In the data rows, 128 means zero.
One hidden rule gives every row of this table a label. Here are some rows, each with its label.
[143 126 133 108  90 113 106  95 190 161  96 142] B
[147 117 140 109 119 186 153 190  84  77 130 137] A
[ 87 153 123 118 132 176 153 146  95 109 116 134] A
[ 95  99 143 126 121 144 150 159 107  96 118 126] A
[167 174 117  82 154 152 122  91 189 165 112 126] B
[113  99 141 125 125 154 166 175 101  83 130 130] A
[136  85 138 115 143 160 185 193 141 101 142 158] A
[ 87  93 147 126 124 149 142 153 116 103 125 128] A
[106 171  88 221 107  97 189  62  76 165 164 125] D
[161  78 131 119 141 159 187 202 142  97 150 165] A
[ 16 226 101 227 117 152 107  79  22 136 165 114] C
[ 67  74 130 120 141  94 164 149 149 140 140 151] C
[ 96  65 121 126 135 105 189 173 157 136 154 158] C
[139  98 134 117 137 165 180 190 116  83 145 148] A
[174 153 129 103 149  76  68 106 174 160 101 137] B
[180 125 151 140 126  83 107 105 139 135 144  97] E
[125 115 182  61 120 197 130 123 170 144  84 150] B
[147  93 136 118 141 163 180 195 130  87 142 156] A
[123 105 150 145 117  74  73 121 115 136 150 103] F
[152 131 117 131 115 106  65  96 115 158 127  99] E
[100  98 157 120 120 130 148 153 123 110 108 127] A
[108  93 153 127 102 107 103 131 133 119 112 123] E
[150 133 156 103 131 122  80 106 178 132  78 138] B
[ 85 188 108  96 157 139  73 139 146 138  58 141] D
[158  89 132 119 143 166 182 199 128  88 150 161] A
[ 98  86 162 125 102 111 124 144 130 105 118 134] A
[200 158 121  41 161 142 143 103 165 107 102 128] B
[ 97  70 136 138  84 107 110 137 122 130 137 142] C
[119 126 117 112 124  96  55 105 177 176 117 148] B
[ 94 178  73 164 185 187  92  73 139  98  99 152] D
[189 138 145 149 124  74 117  90 119 143 154  80] E
[145  92 135 118 139 164 181 192 134  96 137 156] A
[106 100 142 124 125 153 168 174 105  83 134 135] A
[ 70 119 144 112 148 129 112 118 148 165 109 125] B
[201 183 128  94 131 106 118 106 190 177  84 125] B
[104 147 135 119 151 159  91 127 146 141 105 154] D
[159  81  87 197  81  64  76 101 100 137 163 112] F
[181 142 135 170 114  98 130  90 146 126 130 119] B
[114 184 117 198 143 106 202  71  48 104 217  72] F
[165 185 126 105 139  81 108  93 192 168  86 134] B
[ 84  89 137 127 136 141 149 160 134 106 133 137] A
[121  73 138 116 145 131 196 187 158 114 143 162] C
[142 126 116 114 127 130  74  96 141 174 107 110] E
[140 113 136 112 119 175 159 187  89  79 127 134] A
[193 180 126 101 128  70 138 102 162 177 108 106] E
[125 118 157 113 137 120  95 120 158 134  78 149] D
[190 135 145 210 159 102 106 120 107  91 191 125] C
[ 85 108 127 119 120  68 102 110 157 151 124 141] B
[137 130 140 114 117  69  71  96 152 178 107 118] B
[153  93 128 115 136 177 175 200 122  86 148 156] A
[144 156  98 213  98  80 192  65  93 145 179 114] D
[ 96  99 155 133 133 141 136 154 121  89 112 131] A
[165 191  55  56 144 254 169 101  71 186 144 129] C
[134 120 157  94  86 100  96  96 161 170  88 133] B
[ 85  93 137 120 132 125 126 139 146 108 120 129] E
[115  99 153 118 119 148 157 169 106  91 120 125] A
[122 104 131 123 117 150 174 180  92  87 132 132] A
[177 179  99  92 160 108 123 110 182 181  96 121] B
[ 13 214 111 255 113  93 130  55  46 101 221  91] C
[146 142 132 101 125 107 104  93 173 178 104 138] B
[116 106 136 127 126 155 170 177  96  83 140 134] A
[105  97 154  69 120 179 137 141 145 137 101 142] D
[ 83  98 144 126 128 128 116 141 125  99 118 125] F
[ 92  72 130 117 141 141 173 168 164 117 134 154] C
[ 23 209 105 255 118 156  56  49  12 114 187 112] C
[106  66 123 143  83 110 104 141 113 115 144 143] C
[143 112 124 106 114 192 158 189  96  93 125 137] A
[113 175 107  96 166 136 150 116 222 129  63 143] B
[ 96 184 136  95 160 144  83 132 147 180  76 152] D
[150 116 141 138 123  77  63 107 132 136 133 105] E
[ 79 195 123 206 147 115 181  73  37 109 219  77] F
[ 92  89  95 134 117 130 192 150 121 133 134 116] F
[103 192  54 168 166 170 109  76 149 140 119 145] D
[167 140 131 118 138  80  80 109 165 166 104 110] E
[ 76  67 127 115 144 128 156 161 162 119 143 157] D
[142  92 134 118 139 161 182 195 128  89 146 153] A
[134  83 113 120 130 177 173 203 133  86 146 156] A
[116 121 129 138 111  77  61 114 144 166 114 114] E
[199 158 143 130 118  80  71  98 162 177 107 113] B
[126  72 138 122 143 128 201 183 158 127 141 162] C
[149 102 119 111 122 180 165 194 111  92 136 150] A
[ 69  95  57 134 133 142  68 129  87 117 178  88] F
[100 197  88 181 108 121 203  68  43 119 194  97] C
[168 153 121 129 129  65  95  85 161 163 107 131] B
[114 101 138 126 125 152 166 175  95  84 136 130] A
[155 161 123 147 133  77 131  79 155 128 124 102] E
[112 108  45 117 144 159  25 117  80 131 186  79] F
[ 95  99 146 147 118  72  78 126 122 136 141 110] F
[157  77 135 119 148 148 196 200 153 111 149 168] C
[130 107 132 127 125 165 173 183  87  77 142 129] A
[139 111 136 114 117 174 160 184  79  80 134 131] A
[113 102 142 125 127 154 165 174  99  83 133 133] A
Here are more rows. What is the label of each one?
[104 101 132 131 121 147 167 171  97  92 135 125]: A
[ 21 215  85 255 143 126 104  57  10  93 224  64]: F
[177 185 121 113 157 115 134  80 199 154  70 128]: B
[ 93  96 138 129 122 145 158 163 103  95 134 127]: A
[174 164  84 196 127 128 174  76  63 135 183  90]: F
[160 172 100 101 162 109 132 104 192 184  75 124]: B
[138 204 116  54 146 135  64 124 157 144  76 153]: D
[146 143 124  96 155 139  98 106 187 136 101 143]: B
[202 129  80 161 138 127 116  87  58  95 193  75]: F
[ 83  94 151 117 131 119 137 149 129 116 108 141]: C
[110  93 141 122 131 154 171 176 119  90 134 139]: A
[122 139 144 117 138  87  77 101 172 158  87 138]: B
[ 64 186  98 251 106  86 181  58  59 141 216 109]: D
[193  99 115 138  89  93 113  87 136 133 130 141]: D
[131 106 141 116 118 159 161 182 101  86 118 133]: A
[124 100 190  73 107 193 137 155 139 145 105 154]: C
[ 99  71 128 137  78 124 130 148 104 146 140 137]: A
[180 190 103  99 143 104 158 114 169 181  83 104]: E
[ 93  96 151 124 110 120 109 124 122 135 115 126]: C
[178 131 146 155 103  58  75 100 108 161 152  82]: E
[ 84  80 140 131  92 109 119 132 131 144 129 136]: C
[164 187  76  86 146 239 161  99  93 176 146 123]: C
[135 110 141 116 118 166 161 185  96  85 124 132]: A
[170 190  72  83 130 229 152  92  94 176 150 125]: D
[113  99 182  79 119 168 138 147 147 131  97 156]: C
[153 177 145  81 130  97 133  91 210 180  81 126]: B
[190 136 121 161 141  82 134  96 115 117 168  99]: E
[149 135 125 111 139 117 108 103 183 126  93 126]: B
[ 88 113 145 115 137  60  80 122 154 134 111 127]: B
[103  97 162 119 118 132 146 157 118 101 105 125]: A
[121 141 136  99 130  96  86  99 169 166 113 151]: D
[161  89 131 120 143 163 182 198 131  86 148 161]: A
[ 92 171 127  94 171 175  96 126 136 142 107 146]: D
[150 110 133 108 126 197 159 194  97  78 143 145]: A
[200 176 124  98 136  99 108 109 178 187  91 123]: B
[156 140 155 126 130 128  96 109 169 146 100 144]: B
[ 96 100 144 131 123 135 161 167 108  90 126 132]: A
[111 102 142 125 127 158 165 176  99  84 128 136]: A
[170 129 133 146 105  49  61  94 157 170 107 102]: E
[ 26 238  79 222 108 137  92  68   0 143 176 115]: C
[162 178 120  72 154 126 103  89 196 171  55 105]: E
[185 185 124  49 178 127  95 144 188 148  45 156]: B
